In the data rows, 500 means zero.
Here are some points, each followed by its number:
541 514 481 403 435 475 540 665 709 471 519 498 406 527 626 479 323 460 333 577 437 582 555 551 522 473 537 0
302 657 523 521 240 539 353 529 608 414 551 655 566 613 548 628 482 412 461 454 435 590 531 459 413 514 535 1
446 425 525 426 663 583 499 421 577 546 510 468 487 463 428 358 607 623 541 598 514 507 538 380 439 573 408 2
454 574 594 611 464 641 389 574 331 663 392 433 563 369 425 510 436 386 509 432 491 530 406 627 477 492 492 3
411 388 319 491 514 367 418 584 605 485 612 454 434 655 550 638 546 482 253 347 332 525 467 582 694 479 516 4
547 573 379 438 673 482 585 486 432 549 592 577 540 515 662 673 554 545 623 558 581 304 484 327 555 600 537 5
410 392 582 591 402 418 603 595 581 373 493 398 462 569 320 484 533 513 517 371 546 494 503 447 595 467 495 6
548 515 509 401 652 248 576 416 511 578 587 563 562 294 555 512 556 449 519 452 292 428 653 477 598 664 279 7
363 508 569 455 529 619 426 476 487 630 469 430 489 278 351 464 426 452 492 628 548 677 589 527 402 533 487 8
549 506 514 583 282 479 422 668 539 385 614 552 471 694 627 509 527 301 538 664 476 312 323 617 473 317 511 9
455 522 453 413 406 360 491 676 511 378 471 476 673 498 586 531 570 530 420 418 525 377 485 626 604 613 531 10
352 619 567 483 357 544 566 420 505 524 466 515 468 590 522 440 574 633 410 579 543 551 473 530 456 256 603 11
537 661 463 527 491 545 371 477 289 643 382 504 477 419 415 530 531 379 439 557 483 550 478 500 386 420 620 12
560 454 513 494 604 557 515 631 561 511 378 381 440 676 321 560 397 381 391 523 520 383 539 523 546 629 459 13
383 470 512 579 435 543 488 731 506 325 510 378 534 546 458 587 528 454 388 452 410 396 412 529 501 533 474 14
464 445 563 548 618 456 552 528 565 499 482 423 443 500 355 511 572 407 425 539 565 537 443 519 487 527 364 15
517 723 465 546 542 555 531 494 506 556 615 577 448 468 498 502 460 502 576 509 613 593 664 505 375 475 499 16
628 435 599 380 690 582 435 582 586 621 378 477 513 389 446 402 297 602 520 339 568 654 568 584 357 576 519 17
596 519 526 416 491 625 537 426 527 525 599 368 326 447 515 413 364 726 477 601 609 729 410 547 520 399 506 18
404 409 363 546 243 477 366 608 479 483 461 488 582 599 439 567 470 543 667 373 442 477 431 608 435 478 412 19
326 740 559 558 438 630 368 420 515 579 427 594 603 684 396 389 575 388 491 522 419 561 507 512 390 361 448 20
548 630 456 489 503 600 479 543 567 531 523 546 438 545 517 442 490 468 482 547 523 594 390 353 491 411 642 21
638 517 636 487 620 401 571 304 510 512 497 535 624 308 499 398 523 535 374 382 496 492 514 446 592 518 349 22
380 477 410 573 633 550 520 631 345 448 540 449 558 541 526 526 497 435 394 483 464 583 398 517 551 399 540 23
534 534 319 476 545 424 589 433 579 485 584 584 407 350 671 518 534 556 550 464 535 491 454 408 594 679 528 24
558 589 582 368 528 442 505 499 604 471 605 500 449 440 520 480 487 618 357 583 443 604 531 416 459 557 465 25
Which two points above are nearest to each new point by angle? Their numbers follow each, smallest number first.
452 555 415 632 405 494 491 418 468 331 431 530 572 517 411 516 569 521 698 461 560 350 426 648 495 535 595 10 19
524 555 449 405 409 459 526 584 677 574 517 665 466 353 706 481 413 436 400 566 461 536 634 567 533 521 513 0 25
601 391 457 465 580 659 476 513 450 498 485 478 368 617 699 454 384 618 645 521 493 561 468 455 477 422 568 18 21
444 422 506 633 443 526 545 507 597 586 491 498 100 369 536 491 455 842 596 477 570 580 457 351 537 365 656 11 18
618 440 388 495 432 391 529 394 461 518 557 732 305 357 672 472 529 545 351 489 402 499 434 453 484 547 688 24 25
578 425 507 567 386 536 611 303 560 401 372 632 439 430 493 482 420 520 617 486 625 398 598 483 449 644 501 22 24
555 527 491 609 348 600 426 356 539 378 446 580 504 570 537 489 494 614 720 443 693 414 504 632 459 579 531 16 19
676 606 669 409 632 440 527 350 528 504 480 550 694 462 532 363 439 543 547 399 472 419 610 437 553 525 361 7 22
461 437 510 474 471 577 345 400 523 490 482 488 291 471 569 437 406 594 673 604 542 442 555 499 416 463 610 2 18
703 611 651 444 603 315 552 381 479 583 475 556 764 355 496 341 508 429 397 493 461 476 536 543 526 499 298 7 22
544 422 446 568 534 525 532 367 427 620 431 509 277 482 488 402 497 642 644 522 621 573 490 361 456 348 549 2 18
339 310 501 521 433 606 392 581 305 491 496 403 512 614 545 619 469 659 705 468 429 473 409 667 427 314 481 19 23
